In the rows, 128 means zero.
One hidden turn or mirror swaps the rows below in pairs. Which row is each named row swapped with?
vuruk: [116 154 120  96 173 133 153  86 133 146 101 132 140 150 120 122 129]
tudig: [128 124 131  91 133 149 148 126  86 153 142 137 127 164 101 127 149]
ragig: [120 161 143  85 140 171 150 113 138 118 129 128 130 137 149 123 153]
Redu: [ 99 141 151 101 132 134 165 105 117 134 140 155 103 151 104 132 175]
Naz: [146 130 125 112 129 144 166 141 136 122 122 145 119 115 111 116 157]
nat: [136 123 106  81 171 144 133 129 122 122 121 128 118 113 123 124 163]
zefe: [144 129  94  88 161 142 138 137 120 117 121 131 107 148 100 142 159]
Kon: [119 123 144 121 134 149 181 114 136 159 110 141 116 169 122 119 151]
vazim: [113 109 140  93 149 143 158 113  92 167 127 140 112 158 114 116 145]
ker: [100 123 112  70 165 164 171 130 111 122 120 113 118 149 110 111 166]
Fav: [101 120 128  98 164 141 136 144 166 115 123 139 128 154 119 125 155]
pef: [100 137 129  98 129 142 153 119  75 140 120 127 120 141 122 117 153]
mopo: [104 133 137  97 151 140 136 109 150 120 143 164 143 169 120 119 142]
bar: [131 134  92  81 177 143 135 110 117 120 110 117 122 142 129 127 142]
zif: [126 112 141 124 166 139 144 110  94 124 118 119 115 151 130 140 141]
Tutef: [113 122 130  98 146 138 152  99  86 165 125 136 121 138 105 116 158]
Derem: [103 153 130  96 129 141 147 138 157  97 113 128 118 148 119 126 160]
luv: [126 130 127  71 164 179 178 119 110 128 116 134 146 154 125 124 153]
seg: [ 92 164 129 110 152 140 146  80 132 128 111 135 111 155 109 134 154]
tav: [122 128 148 105 121 149 165 132 136 115 123 167 127 128 112 123 163]
fik: [149 160 127 100 151 136 147 130 137 104 109 105 112 154 125 118 151]
tira: [137 105 135  88 142 150 163 117 129 166 118 130 134 165 122 106 153]
Sili: [103 131 131 118 166 134 147 116  98 106 105 146 123 147 108 153 155]
peno: [120 151 151  86 132 158 177 103 106 124 140 139 130 166 103 108 153]
Zenal: [135 141 121  79 160 156 135 150 119 102 125 108 127 149 112 127 156]
zepu: [124 130 129  86 146 170 156 133 134 138 145 106 130 116 121 124 158]
Sis: [144 135 136 125 128 145 164 102 141 124 115 106 109 156 132 123 154]
fuvi: [109 109 122 109 151 116 131 142 138 120 108 135 110 144 105 127 169]
nare: [126 122 125  94 163 145 153  90 154 132 119 164 137 158  94 125 144]
gose: [120 145 144 105 134 144 157  88 143 147 117 128 133 182 119 124 133]
gim: [100 161 138  97 134 137 158 138 120 121 109 135 132 117 134 116 153]
Zus: [ 97 144 142  80 149 140 143 132 152 142 133 114 142 142  96 131 167]
Nedi: [131 113 115  82 155 147 147 120 126  97 111 131 118 121 140 116 155]
Besot: [126 113 109  82 173 140 139 143 129 118 115 134  99 131 122 129 157]
mefiv: [138 149 127 103 166 134 141 110 135  82 124 136 115 151 106 136 150]
nedo: [145 135 129  77 171 151 149 104 156 118 142 143 118 149 130 136 157]
fuv: [103 158 146  93 139 132 146 112 112 136 129 113 130 179  98 103 147]
rivib: [144 145 145 118 142 135 162 110 145 153 109 115 120 142 114 148 158]
poka: [126 141 133 110 146 143 157 107  88 144 115 116 115 176  90 129 148]
buga: [ 86 133 132  89 142 140 137 112 147 117 139 108 132 164 102 107 160]
dos: [127 147 122 113 129 148 180 113 147 120 111 161 108 153 123 120 164]
Vug: [108 130 122 125 160 134 147  94 124 149 127 114 111 136  90 144 152]
duro: [ 97 111 132  96 144 134 156  82  95 139 116 139 122 153 110 110 149]
mimif: [115 122 122  99 160 133 144 100 134 148 137 149 143 152  79 112 136]

mimif pairs with Naz
Fav pairs with Kon
duro pairs with Nedi
vuruk pairs with gim

One hidden turn or mirror swaps the rows below in pairs. Which row is each named row swapped with?
rafu: [141 123 127 187 121 109 151 136 119 114 152  85 126 114  90 126 148]
nes: [152 127 147 181 159 147 141 151 108 116 162 103 109 119 104 127 174]
zakel: [133 141 140 169 114 119 158 146 133 104 174 125 143 121 101 119 149]
sus: [128 124 133 162 117 143 176 133  81 119 101 117 118 104 105 118 152]
Saf: [125 131 148 166 134 143 163 135  97 116 186 104 133 150 121 125 159]
nuti: [108 158 152 155 142 139 152 153 103  94 139 104 155 122 134 127 167]
lut: [122 123 116 160 109 155 171 123 119 130 128 134 117 144 130 115 157]
tuf: [125 137 125 185 145 122 161 140 110  83 144  84 130 101 102 113 174]
Guvu: [125 129 115 161 151 138 155 130 127  88  96 114 118 126 105 121 146]
rume: [121 125 151 166 133 124 125 131 135  93 150 145 118 126  94 121 145]
direm: [121 145 149 180 155 133 164 149 121  95 144 111 139 113 146 133 167]
Vokef: [129 129 135 157 146 145 155 132 123 128  99 105 117 157 101 126 151]
pilo: [115 123 143 142 142 134 144 120  79 108 134 136 102 139 104 114 135]
Lur: [131 122 138 159 140 135 138 133  72 124 129 138  98 105 121 115 156]
rano: [128 146 157 162 155 116 140 147  96  94 147  96 131 131  86 103 156]
mek: [130 131 156 156 127 155 133 136 121 102 151  73 113 103 105 114 158]
fiv: [105 108 135 178 125 122 161 130  85 110 123  95 102 107 128 128 151]
dit: [127 116 124 181 137 173 166 131 113 123 146 107 106 121 125 141 172]
Vizat: [124 139 141 189 108 124 136 151 132 102 151 106 146 129 111 112 178]
Pil: [107 136 130 153 123 105 143 120  88 111 122 109 128 121 103 109 128]
gadug: [104 162 152 157 139 103 141 148 103 111 144 113 144 129 109 109 159]
tago: [134 135 133 162 122 137 157 134 108 111  88 143 127 117 120 111 158]
vab: [127 128 141 146 121 164 160 124  85 107 104 101 130 105 119 122 159]
lidap: [124 115 132 170  94 142 143 129 113 118 100 129 129 134 116 120 156]
Rolit: [102 120 149 174 133 153 147 133 114 120 143 136 118 155 137 132 173]
Lizu: [112 126 135 195 121 153 153 140 110 138 150 114 115 145 112 127 185]
mipo: [135 149 138 176 135 144 163 152 115 104 154  85 130 105  95 101 182]
bome: [126 138 141 168 140 152 152 132 119 121 143  68 135 155 110 124 159]
Surut: [140 122 160 150 110 141 146 132 132  94 113  96 113 117 110 113 138]
muf: [120 122 139 159 125 130 153 121  89  82 142 156 126 108 115 122 159]
bokek: [125 132 150 168 162 142 151 140 106 104 172 101 115 155 100 121 163]
ligo: [128 116 114 160 140 138 162 130 110 119 132 143 108 162 112 120 149]
Gidub: [107 132 149 182 119 115 166 145 109  98 136  90 118 128 146 110 171]
lopi: [122 136 135 161 123 131 139 133 101 100 162 134 118  80 106 122 148]
dalaf: [140 154 148 186 138 134 157 158 130 100 139 110 148 123 116 116 184]
Lupa: [132 115 118 149 128 132 150 109 103 110 143 131 102 134  97 105 131]
Pofa: [132 134 133 150 145 149 148 125 128  95 105 131 114 105 129 116 143]
Bifef: [122 126 143 157 150 147 157 129  78 119 103 102 113 153 111 113 157]
nudi: [121 133 131 152 101 152 144 121  89 140 130  97 123 121 129 109 160]
kom: [138 120 135 174 144 170 160 127 124  89 155 120 124 138 115 127 187]
pobe: [129 147 149 149 134 133 142 150 110 107 178 134 140 144 107 116 155]
tuzep: [124 129 144 167 107 130 128 131 109 120 143 141 118 110  78 118 146]

Lur pairs with nes
nudi pairs with rafu
Pofa pairs with direm
lut pairs with zakel

